Q: [118 169 124 140  90]
G: [134  94 105 101 184]
M: [137  97 106  95 175]
C: [113 129 122 158 159]
Z: [104 114 122 157 131]
D: [171  72  91 143 141]
A: [117 118 129 104 151]
X: [162  75 123 119 158]
K: [154  94  86  81 131]
common K G:  => [94]
common A Z:  => [104]
common Q A:  => [118]
common X C:  => [158]

L: [109 121 113 132 118 114 106 110 113 131 138 128 131 118 115]
F: [130 147 110 129 127 110 106 131 121 135 129 137 132 125 105]
N: [ 70 148  94 129 134 134 105 110 107 157 141 131 137 165 133]
B: [118 112 116 132 117 123 111 110 111 132 141 130 131 123 126]
W: [ 69 146  93 130 134 134 104 110 105 158 142 130 137 165 133]
J: [105 127 131 131 119 112 105 110 115 131 136 131 132 117 111]
find: [109 121 113 132 118 114 106 110 113 131 138 128 131 118 115] => L
find: [118 112 116 132 117 123 111 110 111 132 141 130 131 123 126] => B

T: [127 143 132 123]
E: [123 141 124 152]
P: [110 152 126  96]
V: [152 103 124 111]
U: [161 123 153 108]
S: [122 175 140 102]
H: [ 96 164 137 162]
Y: [123 147 130 121]
common Y U:  => [123]
common H P:  => [96]
common T E:  => [123]
find: [ 96 164 137 162] => H

borup: [111 145 105 160 134 106 138 138 145 150 116 160 108 109 100 104 121 101
 159 160 106 118 145 111 112 155 139 145 135 161 104 120 139 103 158 144
 104 140 100 109 157 124 145 141 136 156 154 146 159]
Kepus: [122 151  93 135 130 108 132 157 125 152 134 135 122 128 109 120 118 108
 152 138 114  91 119 124 124 123 124 114 129 137  94 131 114 120 144 124
 123 122 109 155 130 139 124 124 120 125 130 109 134]
lodak: [125  92 152  97  90 178  87 117 144 129 169  94 176 135 157 147 154 148
 101  89 134 141 141 128 124 109 154 133 111  98 157 154  91 155  85 145
 149  86 157 132 111 165 143 151 157 108 156 117 107]
sezog: [110 102 141 129  98 160  98 125 161 141 151 126 155 115 154 124 129 128
 125 120 117 145 160 111 109 140 165 156 141 129 144 130 111 130 111 155
 125 109 134 114 141 154 161 164 167 139 132 143 137]
til: [126 158  92 136 134 109 136 165 125 157 140 136 126 133 111 125 123 111
 156 139 117  87 118 129 129 122 124 111 129 138  93 137 113 125 148 124
 128 123 126 130 124 144 124 124 119 124 136 106 135]
find: [122 151  93 135 130 108 132 157 125 152 134 135 122 128 109 120 118 108
 152 138 114  91 119 124 124 123 124 114 129 137  94 131 114 120 144 124
 123 122 109 155 130 139 124 124 120 125 130 109 134] => Kepus
find: [110 102 141 129  98 160  98 125 161 141 151 126 155 115 154 124 129 128
 125 120 117 145 160 111 109 140 165 156 141 129 144 130 111 130 111 155
 125 109 134 114 141 154 161 164 167 139 132 143 137] => sezog
find: [111 145 105 160 134 106 138 138 145 150 116 160 108 109 100 104 121 101
 159 160 106 118 145 111 112 155 139 145 135 161 104 120 139 103 158 144
 104 140 100 109 157 124 145 141 136 156 154 146 159] => borup

